One vector is turned by the same rotation once a tick. Each row is the vector after some number of ticks, and that number follows the row.
The counts run from 0 to 1384.
[ 99 130 134 133 130 114 113 182 109 120  84 134 149 123 130 112 112  96
 178 129 102 129  97 111  98 174  95 145 137 123 170 130 155 166 166 107
 116  81 206 140 126 146 154 136 110 112 156 158 149 137  77 141 150 134
 106 139 142 136 184 140 121 107 101 144 175 153 136 150 126 154 107 113
 124  97 125 144 116  90 163  99 142 127  93] => 798
[101 123 138 118 118 101 120 179 110 143  85 139 134 134 134 123 125 102
 168 133  93 117 135 134  80 163  97 141 128 128 173 137 150 163 180 104
 103  82 195 133 129 136 137 147 115 115 157 148 119 152  60 139 131 142
 108 124 140 155 171 147 144 116 123 134 185 151 107 165 112 173 136 103
 117  99 129 169 103  61 152  98 127 133 100] => 736
[104 152 125 133 112 119 131 175  91 140  90 133 130 115 122 118 139  88
 185 120 110 125 127 131  93 170 105 171 150 128 128 145 147 159 167 114
 134  80 199 149 133 152 136 136  95 107 127 139 142 145  73 142 145 144
 131 144 133 128 172 153 118 129  87 145 187 160 111 175 106 142 131 111
 134  85 145 136 109 101 176 111 161 120 103] => 87
[101 156 161 107 105 121 120 178 126 128  96 133 119 127 125 103 136 102
 163 140  96 124 166 126  96 200 125 172 131 145 186 154 147 164 176  97
  95 109 184 144 121 140 106 172 105 128 144 147 134 133  66 121 122 144
 120 118  98 122 173 171 112 125  91 120 155 151 129 137 105 171 124 123
 114  96 127 144 125  97 160 112 144 125  95] => 39
[110 134 129 140 106  99 119 179 117 137  88 124 121 134 127 125 129  67
 183 124  76 100 133 113  94 185 119 163 122 126 153 131 153 175 168 103
 104  95 181 119 112 115 109 155 108 122 158 164 129 137  72 135 159 134
 142 140 139 137 170 141 131 126 127  98 155 155 134 169 125 157  98 137
 128 110 117 160 130  95 171 107 142 130  94] => 617
[117 154 135 108 109 122 125 166  89 135 112 125 130 127 157 126 144  94
 196 136  93  95 133 117  93 178 121 164 157 159 150 151 122 154 166 121
 123  80 186 129 134 142 131 138  97 125 152 133 124 124  73 129 139 149
 147 118 124 130 175 142 132 149  89 129 181 147 112 175  90 158 138 103
 134  81 121 152 118 108 180 103 136 151  95] => 316
[ 96 140 129 128 128 111 127 183 117 142  92 154 130 127 129 106 140 101
 158 122  94 118 109 108  91 182 118 163 116 103 169 140 175 180 166 100
  97 110 195 140 112 140 127 148 122 103 139 171 122 148  70 140 177 116
 124 143 143 123 174 134 122 120 110 124 166 143 131 168 121 166 123 119
 121 102 123 159 131  72 160 108 144 120  93] => 1122
[ 92 155 128 140 117 105 125 182  97 135  89 160 132 131 140 109 124  94
 180 116 108 122 124 112  93 187 107 167 131 127 135 141 167 161 170 109
 125 119 195 166 109 138 137 129 109 108 134 148 108 141  73 142 152 134
 130 129 142 110 174 142 112 133  89 124 184 130 123 173 105 153 116 120
 126  82 134 140 131  79 174 116 147 134  93] => 709
[112 124 100 107 125 117 121 187 125 136 109 142 127 143 154 136 148 101
 161 124  76 112 131 120  79 152 101 137 146 135 167 149 126 169 181  89
  88  77 186 126 134 135 136 144 103 131 165 135 147 134  59 135 139 149
 120 128 127 151 158 144 154 124 133 152 187 150 100 160  96 167 128 113
 117 103 135 176 101  87 137 108 138 134  85] => 1373
[108 129 139 136 118 118 113 181 111 128  80 127 135 103 111 106 141 102
 156 133  93 112 140 130  96 175 114 172 130 112 172 141 168 181 159  96
 106  96 204 130 125 145 124 157 108 114 148 175 166 151  81 137 150 146
 107 159 138 125 178 146 117 134 115 114 163 166 131 154 124 160 135 133
 114 115 138 144 113 100 149 109 154 129 112] => 179
[110 139 133 132 108 104 119 182 132 117  98 128 127 139 132 139 124  67
 172 121  93 107 150 110  92 184 109 171 128 138 143 139 150 168 183  90
 101  99 180 135 107 112 122 159  93 117 171 140 136 125  61 132 145 144
 146 123 114 136 151 153 129 134 122 112 154 160 129 140 110 160  89 143
 132 120 115 161 126  96 159 113 137 120  82] => 1379
[ 87 127 146 106 125 117 117 169 117 115 117 163 138 126 155 117 165 111
 153 123  93 102 165 121  92 189 118 170 142 143 164 171 146 167 173  83
 112 109 189 129 130 140 127 151 100 139 164 148 145 146  73 135 130 166
 122 126  92 121 161 153 115 146  97 117 170 147 127 143 115 181 124 122
 113 106 135 142 113 115 141 113 145 139  84] => 764
[106 136 138 118 124 110 113 204 129 120  88 133 129 117 120 101 129 108
 167 146  96 119 128 111  89 181 120 148 122 131 206 139 158 178 170  97
  96 101 195 150 121 138 133 165 123 124 152 168 136 136  64 131 130 130
 100 137 132 139 177 154 121 108 112 136 165 151 124 138 120 163 126 123
 108  95 129 148 128  84 142 100 137 129  98] => 1201
[ 88 127 123 137 133 105 113 191 124 118  88 161 151 130 145 119 138  97
 156 111 104 124 131 109  84 180  89 158 132 129 141 147 168 178 172  86
 122 113 199 151 118 137 150 140 105 121 165 150 131 145  71 149 144 148
 112 137 125 120 159 146 109 113 111 146 177 145 128 149 124 154 106 129
 118  88 149 137 123  90 150 118 148 125  81] => 167
[106 164 125 135  93 110 118 170 106 135 110 119 109 117 146 101 131  83
 183 123  73 128 120 117  85 178 123 134 152 127 173 159 137 168 155 116
 115  75 188 137 114 135 141 152 108 102 132 144 133 127  69 131 156 143
 120 132 157 124 186 150 107 134  96 120 180 152 121 172 122 140 125  98
 128 112 129 141 118  94 157 107 150 134 103] => 511
[ 91 123 127 134 140 102 113 179 122 105 106 153 153 125 132 124 137  95
 155 116 104 113 117 101  92 183 113 164 134 119 159 145 168 180 166  90
 105 105 203 140 114 142 149 140 114 118 165 161 135 139  77 143 172 132
 132 137 128 122 174 137 116 131 110 133 171 150 142 143 131 164  95 133
 120 110 119 150 119  94 148 102 149 127  73] => 475
[ 97 127 128 135 140 109 122 180 108 120 100 153 145 125 139 122 137  92
 159 111  91 126  96 104  92 176 102 162 143 111 154 141 172 174 161  92
 105  85 209 137 119 141 148 128 112 105 162 163 148 135  81 146 182 126
 124 144 142 124 172 128 121 132 108 140 172 143 143 157 122 156 113 121
 127 108 125 155 123  85 161 112 157 122  84] => 177
[121 151 130 135  97 128 121 173 115 145 101 119 106 126 137 136 153  69
 181 121  74 112 148 115  88 177 116 178 137 132 150 146 145 169 166  94
 105  82 186 138 120 118 107 159  97 109 145 144 136 122  67 135 162 148
 144 137 138 125 148 147 127 149 124 122 155 151 106 166  93 155 136 135
 132 108 131 161 133  90 160 126 158 118  98] => 628
[119 138 104 112 115 114 118 204 121 101 115 140 133 134 159 130 143 107
 175 146  98  90 129  92  93 177 119 157 155 148 162 145 142 182 177  94
 110 120 197 151 109 131 138 147 107 128 163 147 142 114  66 130 131 154
 147 123 122 112 161 140 132 133 101 134 178 137 119 144  83 149 118 141
 122  87 121 148 126 108 138 112 139 151  81] => 883
[ 86 121 123 117 137 107 117 194 127 118  92 165 151 148 145 123 135 108
 154 118 100 129 134 116  87 170  87 149 135 132 156 147 153 172 184  84
 117 107 199 147 126 138 153 146 111 131 173 142 139 143  67 143 136 148
 113 128 113 133 159 148 126 111 117 154 178 140 124 134 116 164 110 128
 119  90 140 151 118  92 135 115 141 132  76] => 569
[112 162 143 133  97 126 116 186  96 124  85 128 122 110 115 117 130  96
 176 132 115 117 149 117 100 189 118 181 143 129 151 140 165 167 173 107
 121 114 204 159 114 137 112 151 103 116 135 153 151 131  76 129 132 152
 128 129 126 101 171 158 109 130  90 127 171 145 125 147  94 150 126 147
 127  82 146 135 124  99 166 124 156 127 114] => 1109
[107 124 153 113 117 106 115 176 123 129  85 125 131 128 135 121 129 102
 164 135  93 109 145 124  91 166 108 156 126 136 187 144 157 165 175  89
  95  81 192 126 124 133 140 162 114 120 175 155 127 145  60 130 124 142
 107 116 125 153 172 151 131 117 123 118 172 157 112 144 120 177 124 113
 115 113 121 165 109  76 144 100 124 126  99] => 335
[100 143 120 130 111 121 127 161 111 146 116 146 114 118 139 113 151  88
 152 113  77 127 121 119  90 167 123 156 151 107 153 167 155 169 158 100
  94  69 192 119 115 144 127 133 107 100 136 147 154 143  71 138 182 140
 128 138 156 124 174 149 126 150 107 122 168 161 127 183 121 165 121 102
 132 127 121 163 106  84 159 111 154 118  95] => 1351
[112 140 101 109 103 114 127 187 104 138 107 152 112 145 143 120 120 104
 155 136  80 118 138 122  85 154 114 135 145 122 165 143 141 164 187 107
  84 100 184 144 111 124 115 138 112 110 148 141 129 131  59 122 127 151
 126 111 146 135 172 155 153 137 112 125 190 136 114 166  81 169 127 123
 119 100 128 178 103  72 152 118 125 142 104] => 532
[109 145 135 119 112 114 133 171  95 151  89 145 123 127 118 115 119 104
 160 127 105 134 136 141  89 158 106 155 140 119 148 136 149 153 187 110
  99  82 194 139 129 146 119 131 108 106 141 133 135 150  65 128 133 139
 119 121 138 146 168 160 148 125 105 139 190 161 109 167  96 171 135 108
 125  91 137 173  97  65 170 110 138 123 107] => 839
[117 126 108 116 119 116 119 198 108 130  96 158 131 133 152 127 141 107
 189 136  81  91 122  93  90 173 110 159 137 129 161 136 150 182 170 101
 109 120 190 149 123 124 121 134 120 136 163 169 126 131  80 134 143 145
 142 136 128 116 166 126 135 136 119 124 172 128 130 166  87 159 135 145
 113  78 130 145 134 101 155 121 137 159  96] => 184
[ 94 121 113 140 133 101 116 182 121 120  97 146 143 120 123 120 148  81
 167 120  94 103 119 106  97 185 116 166 130 117 156 138 162 192 163  92
 111 101 202 119 121 136 133 146 109 119 168 167 150 149  80 147 170 135
 140 160 134 125 173 138 117 135 113 115 159 165 144 158 130 163  99 135
 128 114 122 144 125 111 150 108 150 126  85] => 74
[ 90 142 116 127 123 104 124 197 104 121  84 152 142 126 120 115 113 104
 179 130 114 123 121 117  94 171 102 144 140 130 148 132 156 170 179 111
 125 103 204 157 119 149 141 132 114 118 146 151 129 147  73 137 132 138
 124 138 137 125 183 146 128 109  94 142 196 146 121 157 110 148 112 119
 127  72 134 141 114  88 166 105 132 141  93] => 490
[109 129  99 116 110 123 118 194 123 112 124 140 120 135 135 123 127 108
 142 137  89 119 132 112  95 164 120 132 161 121 172 148 131 175 181 104
  84  94 203 131 112 139 140 130 104 117 166 142 171 127  67 127 136 152
 132 122 138 130 170 154 151 135 106 137 187 153 120 137  91 170  98 124
 127 111 122 168  97  98 140 105 144 139  87] => 767
[ 91 123 135 134 130  98 116 182 122 100  84 139 150 124 131 111 119  99
 162 126 106 124 125 112  95 183  98 142 140 127 177 146 160 167 172  94
 119  93 210 141 121 146 159 143 105 113 170 158 139 142  74 140 136 146
 107 133 132 130 184 150 113 112 104 134 182 155 139 135 135 153  97 120
 119 101 127 146 111 100 147 103 136 130  88] => 1096
[110 132 119 132 116 118 113 189 112 115 109 130 132 117 118 108 126  96
 148 130  93 132 104 112  98 169 112 144 155 110 179 149 158 175 164  99
  98  76 211 134 121 149 148 138 111 107 154 165 170 131  77 139 164 138
 115 141 150 124 186 147 120 130 105 137 175 157 142 144 121 153 109 120
 124 119 128 146 109  96 151 104 158 123  97] => 1106
[103 150 136 115 125 116 111 192 135 121 106 150 129 127 144 104 156 112
 172 135  91 107 149 102  87 201 131 162 124 146 184 145 147 186 167  93
 108 130 179 146 121 139 125 166 117 139 148 166 128 142  68 131 134 133
 125 138 109 118 179 151 117 125  99 129 162 137 122 146 111 158 127 128
 108  95 125 125 140 112 147 106 140 141  84] => 1306
[ 85 142 142  93 121 124 120 181 117 122 110 164 132 145 135 112 137 104
 155 131  90 122 141 114  98 193 122 164 141 146 160 153 138 170 183  99
  98 112 178 128 129 129 107 145 109 139 162 144 140 137  76 125 140 139
 135 118  84 126 170 160 122 130  88 130 161 152 149 137 104 177 106 126
 122 103 111 144 118 115 174 114 146 138  78] => 144
[ 97 117 131 134 114 103 114 174 113 139  83 138 132 114 121 115 141  97
 160 123  80 113 136 130  88 164 114 156 128 103 168 139 164 180 158  97
 102  84 201 114 119 134 129 151 116 110 153 167 141 149  77 144 149 148
 108 148 148 138 185 134 125 135 123 109 181 162 134 169 137 163 126 120
 113 120 132 160 110  83 143 108 134 127 116] => 1342
[108 134 151 126 119 113 114 193 129 112  87 124 137 131 118 120 121  86
 173 138  96 110 136 103  95 194 114 177 121 134 180 129 154 178 176  93
  99 101 190 134 115 127 118 164 109 126 171 166 141 128  74 131 142 127
 137 126 101 132 166 149 123 117 107 118 154 153 138 128 115 170 100 146
 129 102 111 155 133 103 162 105 143 127  86] => 153
